In the data rows, 128 means zero.
Here is a table of points, one per row:
[ 91 124 133 155 120 140 136 143  79 121 137 124 170 147 101 100 109 133
 156 161 147 105  87 177 127  83 140 177 153  89  99 155 115 146 148 175
 171 117  67  83 118 114  65 160 145 140  78  85 102 102 105 171 171 153
 121  79  79 157 123 171 165 138  99 103]
[130 115 163 156 145 133 187 114 140 126 126 156 162  46 135 144 117 129
 132 130 127 138 133  98 134 143 137 125 135 143 111 118 136 128 130 121
 117 111 145  79 127 115 137 148 110 125 118 145 135 156 140 114 129 135
 115 136 165 113 104 129 115 116  77 149]
[137 135  90 121  81 128 112 137 128 128 114 125 170 147 167 130 128 126
 130 114 125 126 134 137 144  56 145 151 135 126 168 171 110 124 119 133
 132 123  68 134 183 130 158 127 139 126 126 160 117 124 157 116 140 138
 139  94 138 146 137 129 126 131 105 178]
[159 118  26  91 123 134  88 135  97 155 192 153 167  51 135 134 125 115
 122 202 165 136  89 106 107 137 127 111 115 128 174  89  87  83 129 158
 146 137  90 122 141 183 178  98  98 131 130 118  83  92 124 162 106  67
  87 158 174  77 146 117 163 173 171 125]
[150 133 114 114 157 126  91 169 135 150 129 140 139 153 108 149 146 136
 136 135 124 102 126 146 159 187 142 109 135 112 110  53 129 139 145 140
 129  60 143 136 117 133 127 149 121 129 115 121 119 174 188 124 147 136
 144 102  62  70 115 157 148  90 149  66]
[ 48  97 121 152 185 180 163 167 131  83 139 166 114  84  60 136 218 185
 107  72  85 105 119  98 126 148 178 179 124 115  97 135 139 113 125 116
 113 127 206 209 115  72   9  85 141 176 154 116 139 204  66  80  79 124
 182 146 105 112 174 167 180 154 103 117]
[103 119 131 178 172 134 160 150 112 109 121  56  94 146 121  99 156 134
 124 111 108 131 128 111 130 102 146 118 117 139 155 110 130 118 134 140
 141 184 167 115 102 100  57  96 111 126 118  98 138 129 126 102 101 113
 112 117 140 120 153 157 103 138 128 198]
[126 142 221 150 101 105 112  48  39 115 147 125  93  32 101 198 145 144
 157 238 198 157 109 110 142 137 137 105  90 130 123 122 100 150 200 178
  93  52  91 127 209 131  39  93 175  90  34  43 146 164 129  89  87 180
 216 178 107 198 225 170  93  74 123 168]
[124 140  71 158 111 117 157 202 140 105 108  85 188 189 155 180 149 122
 116  51 125 158 166 125 120  92 116 129 126 134 145 213 135 111 105 120
 143 112 128 100 100 161  94 126 175 157 138  84  91  93  91 166 156 148
 163 123  48  22  89 130 147 146 137  48]
[ 45 112 145 154 136 129 106  70 152 131 142 121 128 242 141 117  34  58
 160 230 163 111 105 133 134 145 150 209 165 138 147  80  90  62  95 170
 175  72  53  69 108 177 171 188 180 155 138 122 124 152 124 111 157 155
  89  11  64 119 212 162 148 128 125 192]
[109 109 159 154 185 138 130  66 158 108 158 229 179 191  71 124 114 171
 145  99 118 117 115  94  98 177 185 198 148  71  80 111 159 185 165 124
 109 107  80 137 136 165 174 146 106  95  89 134 146 134 161 138 101  69
 119 182 164 242 133  76  97 140 117 199]
[171  98  97  85 255 185 152 128  77 171 181 173 107   5 193 162 171 104
 107  96 145 153 130 112 112 168 115 131 140 153 126  69 117 143 149 125
 109 128 116 192  88  61 110 138 179 156  82  62  98  89 180 143 101 106
 140 155 129  77  60 135 147 177 100  58]
[126 109  86 106 175 147 169  72 182 146 152 141 151  93 181 198 131 115
 118 178 155 124 110 101 123 177 136  68  99 129 123 150 136 110 139 163
 161 199  42 171 176 165 110 101 122 142 141 104  77 154 167 153 120 105
  93 148 150  47 120 108 146 145  92 114]
[ 48 105 211 159 227 169 116  86 127  69  43  67 151 222 177 115  99  94
 100 104 155 145 138 146 161 100  96  40 116 121 148  91 129 113 151 169
 147 118 133  42 148 117 144 167 210 161 172 150 114  65  59  91 125 162
 178 181 165  85 124  75  54  97 124 196]
[116 119  43 125   9 128 106 137 199 125 109  99 141  83 129 171 122 130
 135  81 124 129 129 121 138 122 128 150 126 121 116 110 148 143 129 121
 119 159  83 119 123 125  93 135 118 128 123 146 136  75 134 131 111 144
 134 165 161 161 126 122 129 140 220 113]
[160 126  64 140 111 160 144 140 127 128 172 150  83 199 103 104 156 131
  92  61  83 134 153 156  98 159 134 149 141 133 104 105 141 187 154  84
  82 192 196 147 141 112 129 134 205 133 122 107 129 226 158  99  85  99
 174 205 199  63  86  99 125 153 111  34]
[151 117  67 106 151 114 130 134 122 132 127  87 101 126 116 181 150 147
 110  59 126 138 142 141 139  74 127 113 102 143 131 149 135 145 130 108
 128  98  72 118 137 126 195 136 120 118 120 150 149 178  93 135 126 114
 126 143 157 101 118 136 119 120 125 191]
[161 160 109 102  46  40  50 175 154 147  95  99 126 120 101  74 101 147
 169 133 128 121 103 115 188 205 120 156  98 182 189 174 106  87  59  57
 105 177 197 159 153 166 132  62  15  79 178 202 191  80 118 137 130 117
 125  90 108 167 190 167 110  52 150 189]
[139 150 158 132 170  97  71  83 183 125 101 140 110 136  88  99 110 136
 165  95 122 125 171 153 129  79  90 164 200 154  66  86 144 152 113  62
  66 140  81 139 102  92  87 171 105  78  99 156 154 155 134 128 161 162
 109 115 107 126 144 119 116  86 109  57]
[232 191 148 117 180 136 138 209  91  78  45 115 113  38 157 130 110 111
 117  98 131 134 123  76  61  53  82 137 145 108  58 115 116 164 198 212
 195 151 127 112 110 185 170 175 162  73  70  79 132 195 179 142 147 142
 129 124 138 138 125  89  56  69 109 100]
[116 132 131 123  95 138 158  54 107 113 145 125 113 151 137  98 104 139
 149 152 121 110 118 141 115 133 145 138 149 111  94  68 108 130 141 159
 150 138  65 124 132 136 117 141 165 132 100  80 108 108  90 145 176 149
 113  65  49 123 147 149 153 168  96  65]
[159 112 124 119 125 125 110 127  86 127 107  67 111 160 118 141 164 143
 126  48 102 121 139 134 161 151 117 118 126 133 121 160 157 150 141 120
  87  58 140 151 148 121 130 103  86 101 135 138 152  74 147 108  91 112
 130 147 114 178  88 111 109 115 102 162]
[137 127 110 146 127 125 176 133 255 136 130 124 102 139 159 150 137 116
 122 221 129 127 131 124 137 156 126 166 132 128 114 106 143 137 123 114
 125 121 144 111 118 128 174 146 110 125 133 109 137 171  84 119 135 146
 110 145 144 149 108 112 133 122 100 154]
[118 120 120 129 157 136 161 114 108 118 115 214 127 153  54  84 104 106
 144 135 143 127 125 148 122  88 109 100 142 129 131 112 126 127 127 151
 145 105  90 114  96 107  96 137 168 138 128  73 140  85 137 150 153 150
 144  82 162 184 159 129 116 157 128 104]
[147 128 142  98  70 120 153 161  98 137 108 108 134 113 160 139 147 128
  93  90 124 150 167 169 122 113 112 182 148 132 139 108 100 109  93 134
 138 237 198  89 104 100 104  86 162 151 142 144 104 105 134 122 153 153
 118 138 113 118 128 141 153 129 125 193]
[153 129 226 101 136 160 146  87 138 120 128 124 137  93  89 130 132 150
 116 131 134 150 157 118 131 134 137 184 159 136 133 129 127 155 145 103
 109  77 126 115  68  80 175 116 160 134 122  97 124 215 166 143 120 137
 139 147 141 119  61 113 150 122 178 121]
[155 146 120  95  85 100 128 168 146 126 147 151 204 175 175  61  99 111
 117 137 164 167 149 131  81 151 105 102 144 159 165 123 115  97  87  84
 103 105 110 172 142 129  73  48   0  75 142 189 192 183 136  86  60  60
 152 198 198 161 111  90  73  89 154 163]
[157 107 109  91  97 118 130 158 183 142  92 110 103 133  96 142 165 137
  96  98  92 126 136 205 163 104 126  47 102 129 163 184 156 154 134  93
  65 123 129 164 145 159 157 119  33 110 143 146 141 122 158 111 108 103
 138 194 194 129 129 120  82  93 158 132]
[ 79 121 147 193 200 125 119 126  71 140 166 118 167 111 118 110 115 148
 156  92 115 125 132 113 141 169 111 100 100 111 158 130 172 129  99  79
  93 130 158 175 136 104  84  92 132 148 175 163 103  65 104 111 155 166
 167 120 103 115 129 140 166 147 137 151]
[102  83 112 155 216 155 106  27  77 169 195 192 102  95 138 165 147 123
 126 196 138 108  85  77 136 138 100  80  55 109 153 193 134 120 109 141
 156 115 252 198 155 134 114  96  52 184 190 127  80  47  84 128 125 109
 127 132 149 136  88 124 172 149 167 139]
[120 103 174 113   0 103 120 184 195 133 113 132 190 133 164 163 172 172
 108 100  79 118 144 113 124  89  83  69  87 125 109 165 152 171 148  95
 121 145 171 187 103 135 162 150  92 100 110 140 137  94  64  74  68  93
 141 132 160  94 154 147 126 132  82 171]
[123 162 230 159 102  64  69 140 117 155 114 127  76 180 114  88  86 112
 165 227 169 134 105 149 160 153 126 102 106 153 171 142  81  55  87 124
 168 157 190 149 130 194 160  82  55  91 122 193 162 120 115 131 145 158
 105  73  93 140 152 155 118 111 170 183]
[128 130  82  79 129 120 103 106  57 117 118 109 144 129 128  86 126 124
 126 198 112 144 141 161 131 169 123 100 118 140  89 113 152 133 119 118
 125 145  92 116 134  77 144 139 217 132 114 146 132 136 140 118 126 129
 123 125  96 126  72 126 126 111 153 124]
[154 137  57 130 130 100 104 113 255 147 141 146 109 192  82 117 119 146
 149 166 159 141 127  99 103 148 131 114 150 151 131 170 110 111  97 119
 110 135 138 150 143 117 142 115  67  94 114 146 150 190 159 149 119 115
 110 145  84 158 123 143 134 142 101  75]
[124 152 156 135 198 155 139 136  90 148 141 120 138  99 162 132  94 107
 101  70  93  89  99 128  98 124 131 111 135 135 144 156 136 134 131 141
 133 178  84 155 108 123 163 149 190 159 163 138 166  91 129 115 122 128
 119 106 124 120  74 105 107 100 130 159]
[ 77 120 159 118 108 125 118 128 155 126  86  61  83 103 198 109 166 163
 174 108  97  75 110 172 187 195 134  88  73  79 117 172 151 168 183 169
 125  77 148  40 100 126 235 182 149 147 143 130 101  42 100 132 160 153
 137  92 129 146 179 131 134 131 175 124]
[108 156 145 148  37  91 122 185  98 113 100 192 183 144 105  92 145 159
 133  76 125 159 162 111  97  74 151 175 126 116 131 143 152 115  92 117
 160 124 148  73 118 164 140 101 151 111 173 116 106 130 150 156 138  99
  84 152 155 143 109 103 164 163 106  96]
[ 89 130 169 135 100 136 142  63  44 129 187 160 140 130 131 121  90  92
 143 160 173 127 110  79  75  71 148 208 173 139 134  82 112  87 113 164
 171 108 206 106 144 127 136 147 130 139  91  85 115 149 115 165 155 140
  73  73 145 108 139 158 140 195 171  96]
[216 183 189 107 118 100 116 198 127 194 175 156  93  22  74  54  76  83
  82 119  83  94  89 104  97 106 127 105 160 129 124 132  89  99  86 105
 128 162 158 186 177 164 145 160 140 147 144 181 188 211 211 169 134  79
  51  37  62 118 149 146 143 145  77  52]
[104 118 106 158  97 196 169 126  48  82  75  86  37 156 160 166 149 106
  95 138 132 133 151 146 174 104 168 162 100 102 124 145 130 146 161 137
 116  89  43  63 119  80 104 164 108 176 169 169  86 118  92 150 154 160
 168 172 169 174 114  67 103  75 130  54]
[153 133  88  63 107 119 141 148 185 124 125  77  65 186 149 158 117 116
 129 135 111 136 166 170 122 132 107  77 155 133 133 108 139 117 117 106
 142 153 173 102  93 110 113 142 148 137 150 159 104  53  98 135 173 140
 103 121 105 169 128 122 154 185 132 136]
These points spread out most along one direction. Take the direction at right angles to it along which they spread out most. Go by this last direction. For each point below, how far along it does it lie, from 0 to 99? 50 is the average, and the first point above lies past it. One standard deviation of the points above along it is 16.
[153 129 226 101 136 160 146  87 138 120 128 124 137  93  89 130 132 150
 116 131 134 150 157 118 131 134 137 184 159 136 133 129 127 155 145 103
 109  77 126 115  68  80 175 116 160 134 122  97 124 215 166 143 120 137
 139 147 141 119  61 113 150 122 178 121] 41
[151 117  67 106 151 114 130 134 122 132 127  87 101 126 116 181 150 147
 110  59 126 138 142 141 139  74 127 113 102 143 131 149 135 145 130 108
 128  98  72 118 137 126 195 136 120 118 120 150 149 178  93 135 126 114
 126 143 157 101 118 136 119 120 125 191] 39
[157 107 109  91  97 118 130 158 183 142  92 110 103 133  96 142 165 137
  96  98  92 126 136 205 163 104 126  47 102 129 163 184 156 154 134  93
  65 123 129 164 145 159 157 119  33 110 143 146 141 122 158 111 108 103
 138 194 194 129 129 120  82  93 158 132] 32
[160 126  64 140 111 160 144 140 127 128 172 150  83 199 103 104 156 131
  92  61  83 134 153 156  98 159 134 149 141 133 104 105 141 187 154  84
  82 192 196 147 141 112 129 134 205 133 122 107 129 226 158  99  85  99
 174 205 199  63  86  99 125 153 111  34] 13
[150 133 114 114 157 126  91 169 135 150 129 140 139 153 108 149 146 136
 136 135 124 102 126 146 159 187 142 109 135 112 110  53 129 139 145 140
 129  60 143 136 117 133 127 149 121 129 115 121 119 174 188 124 147 136
 144 102  62  70 115 157 148  90 149  66] 49
[108 156 145 148  37  91 122 185  98 113 100 192 183 144 105  92 145 159
 133  76 125 159 162 111  97  74 151 175 126 116 131 143 152 115  92 117
 160 124 148  73 118 164 140 101 151 111 173 116 106 130 150 156 138  99
  84 152 155 143 109 103 164 163 106  96] 48
[123 162 230 159 102  64  69 140 117 155 114 127  76 180 114  88  86 112
 165 227 169 134 105 149 160 153 126 102 106 153 171 142  81  55  87 124
 168 157 190 149 130 194 160  82  55  91 122 193 162 120 115 131 145 158
 105  73  93 140 152 155 118 111 170 183] 91
[124 140  71 158 111 117 157 202 140 105 108  85 188 189 155 180 149 122
 116  51 125 158 166 125 120  92 116 129 126 134 145 213 135 111 105 120
 143 112 128 100 100 161  94 126 175 157 138  84  91  93  91 166 156 148
 163 123  48  22  89 130 147 146 137  48] 39
[118 120 120 129 157 136 161 114 108 118 115 214 127 153  54  84 104 106
 144 135 143 127 125 148 122  88 109 100 142 129 131 112 126 127 127 151
 145 105  90 114  96 107  96 137 168 138 128  73 140  85 137 150 153 150
 144  82 162 184 159 129 116 157 128 104] 57
[104 118 106 158  97 196 169 126  48  82  75  86  37 156 160 166 149 106
  95 138 132 133 151 146 174 104 168 162 100 102 124 145 130 146 161 137
 116  89  43  63 119  80 104 164 108 176 169 169  86 118  92 150 154 160
 168 172 169 174 114  67 103  75 130  54] 42
[ 48 105 211 159 227 169 116  86 127  69  43  67 151 222 177 115  99  94
 100 104 155 145 138 146 161 100  96  40 116 121 148  91 129 113 151 169
 147 118 133  42 148 117 144 167 210 161 172 150 114  65  59  91 125 162
 178 181 165  85 124  75  54  97 124 196] 56
[159 112 124 119 125 125 110 127  86 127 107  67 111 160 118 141 164 143
 126  48 102 121 139 134 161 151 117 118 126 133 121 160 157 150 141 120
  87  58 140 151 148 121 130 103  86 101 135 138 152  74 147 108  91 112
 130 147 114 178  88 111 109 115 102 162] 39
[147 128 142  98  70 120 153 161  98 137 108 108 134 113 160 139 147 128
  93  90 124 150 167 169 122 113 112 182 148 132 139 108 100 109  93 134
 138 237 198  89 104 100 104  86 162 151 142 144 104 105 134 122 153 153
 118 138 113 118 128 141 153 129 125 193] 48
[154 137  57 130 130 100 104 113 255 147 141 146 109 192  82 117 119 146
 149 166 159 141 127  99 103 148 131 114 150 151 131 170 110 111  97 119
 110 135 138 150 143 117 142 115  67  94 114 146 150 190 159 149 119 115
 110 145  84 158 123 143 134 142 101  75] 53
